In the rows, zero is written as 128.
Where one turn sends some rows of the set: a few examples, then the rows asked
Zunur: [111 136 103  99 145  87 141 115 114 131 123 137 132 161 138 132 109 132
 112 105]
Vuvo: [123 108 153 134  85 123 143 178  96 111 127 146 166 133 147 149 145 110
 157 105]
labu: [120 128 131  63 130 161 122 125 127 121 123 124 156 130 133 123 139 120
 148 148]
lebi: [127 147 117 199 118 129 146 120 118 143 121 113 143 127 133 119 153 116
 149 164]
mipob: [131 142 112 185 133 141 132 144  89 120 148 134 154 108 137 145 115 139
 118 116]
zav: [ 95  77 118 160  87 132 136 126 114  97 136  99 145 112 113 105 133 121
 147 124]
rebi: [119 116 130 129 130 104 154 132 118 119  97 106 133 156 153 178 144  95
 143 109]
mol: [113 123 113 112  97 102 126 174  85 132 134 162 133 142 123 108 121 158
 136 114]
zuso: [122 136 114  84  78 121 143 119 128 109 112 138 143 137 151 108 160 117
 167 131]
bokep: [152 120 148 118 118  86 132 137 138  83 131 158 139 116 139 129 130 119
 127 168]
Muma: [111 135 146 192 128 141 118 115 128 135 124 159 170 121 109 101 146 127
 144 111]
kivi: [126 123 111 121 133 155 137 145 116 107 134 123 151 121 120 161 106 103
 189 144]
nir: [134 134 123 170 136 142 117 133 121 152 108 112 134 126  87  88 104 127
 148 131]
Liri: [137 142 137 129 173  93 146 147 117 130 117 173 150 138 124 111 153 142
 128 155]
mozos: [130 128 105 173 135 127 127  89 113 153 151 126 150 111 123 112 110  87
 143 120]
Reze: [116 104 109 150 140 116 124 144  82 112 145 178 150 122 153 133 129 121
 167 167]
Gozor: [124 111 117 143 106 134 158 116 170 112 117  99 143 111 127 107 150 119
 143  93]
Dus: [ 94 105 122 148 108 118 146 128  95 111 127 128 146 116 137  63 123 108
 103 142]
Filan: [143 163 138 159 162 141 143 121  90 128 128 120 144 140 126 116 133 126
 140  85]
Sivud: [130 120 135  86 123  93 119 112 103 113  97 150 154 102 102 127 173 121
 147 139]
miki: [128 153 111 183 155 110 113 142  74 121 122 125 141 126 125 119 148 138
 126 111]
Luguv: [118  74 142 110 118  99 122 147 138 112 118 132 135 135 119 130 121 109
  97 149]
gese: [108 125 111 140 127 110 154 117 138 139  96 130 120 111 141  74 159 106
 112 111]
zug: [125 123 123  92 100  83 124 141 119 111 116 132 146 115 124 116 153  66
 126 130]
tarun: [106  75 131 104  98 133 128 110 140 113 118 154 129 151 145 127 137 153
 142 134]
lati: [125 140 129 109 171 121 139 126 137 133 112 146 141 123  86 149 148 111
 162 105]
gek: [136 136 123 173 135 158 146 130  85 140 127 122 112 115 122 151 129 131
 151  98]
Gozi: [110  93 123 109 127 130 101 130 134 109 142 155 100 124 153 142 140 105
 156 153]

Reze -> Liri
nir -> mozos
Now these:
mipob -> miki
gese -> Gozor
Luguv -> zug
rebi -> Vuvo
labu -> Gozi

